In the data rows, the value 128 means zero.
Here are some numbered points:
101 140 154 154 126 149 186 151  86 111 104  69 130  83  85 125 0
137 140 123 112 155 148 131 154 170 187 127 160 141  99 134 129 1
 87  53 131 171 126 122 109 156  77 124  80  74 150  79  97  79 2
184 145 171 126  86  74 108 110 149 152  89 125  80 122 120 137 3
159 201 129 122 121 118  90  67 100  79 107 116 109  95 167 158 4
152 171  78 138  90  80 188 153 176 128 161  99 112 190 124 175 5
148 172 169  88 131 151 136 132 124 146 155 148 135 122 142 126 6
 99 122  82 132 128 119  90 103 136  90 152  86  94 108 111 123 7
 99 126  88 137 127 120  90  99 129  87 150  90  98 111 114 121 8
125 148 118 150 146 151 106 148 118 101 104 110  97 147 143 148 9
120 145 202  90  97 129 140 105 224 129 168 243 151 226 181 118 10
101 133 115 123 131 136 109 144 144 145 131 123 103 138 148 154 11
176 143 163 120  89  79 107 114 150 154  89 129  85 122 127 134 12
133  69 124 136 137 149 148 129 166 142 138 102 170  95 130  99 13
Which five points above are nearest to each new point? Their numbers follow each, smallest number first.
174 183 110 104 103  83  51  68 101  92 100 114  81  87 169 148 3 4 7 8 12
 97 146 156 159 128 154 197 155  83 108 104  64 129  79  80 123 0 2 8 9 13
 94  68 136 165 131 125 105 163  81 130  90  79 148  81  98  86 0 2 7 8 13
124 139 158  91  87 141 151  86 177 130 181 250 127 169 150 138 1 6 10 11 12
135  77 130 134 134 146 145 129 160 140 132 107 166  99 129 100 1 6 8 11 13
137 143 118 116 155 145 124 146 166 175 126 161 135 103 134 127 1 6 9 11 13
150 177 177  88 136 155 139 130 119 144 162 154 139 126 142 125 1 6 9 11 12
135 139 118 115 150 144 129 148 165 176 133 150 140 102 133 130 1 6 9 11 13
 99 145 151 102 144 171 123 108 120 137 162 192 132 148 153 114 1 6 9 11 13
108 110 136 138 174 148 137 153 140 164  97 152 120 116  93  93 1 6 9 11 13
126 142 118 142 141 150  87 145 121 121 104  87  93 135 143 141 4 7 8 9 11
115  97 144 130 112 124 140 119 110 123 117 101 114 116  73 124 0 7 8 11 13
104 103 135 137 160 139 122 145 140 167  86 142 111  99  82  86 1 2 9 11 13
155 192 131 124 125 121 101  73 102  87 108 118 113  97 162 149 4 6 8 9 12
116 106 148 155 105  90 178 158 144 124  88  72 106 123  71 104 0 2 3 12 13
139  80 131 104 106 116 118 116 130 125  77 122 104 113 110 102 3 8 11 12 13
159 204 131 123 123 119  89  63  97  75 105 119 115  95 173 156 4 6 8 9 12
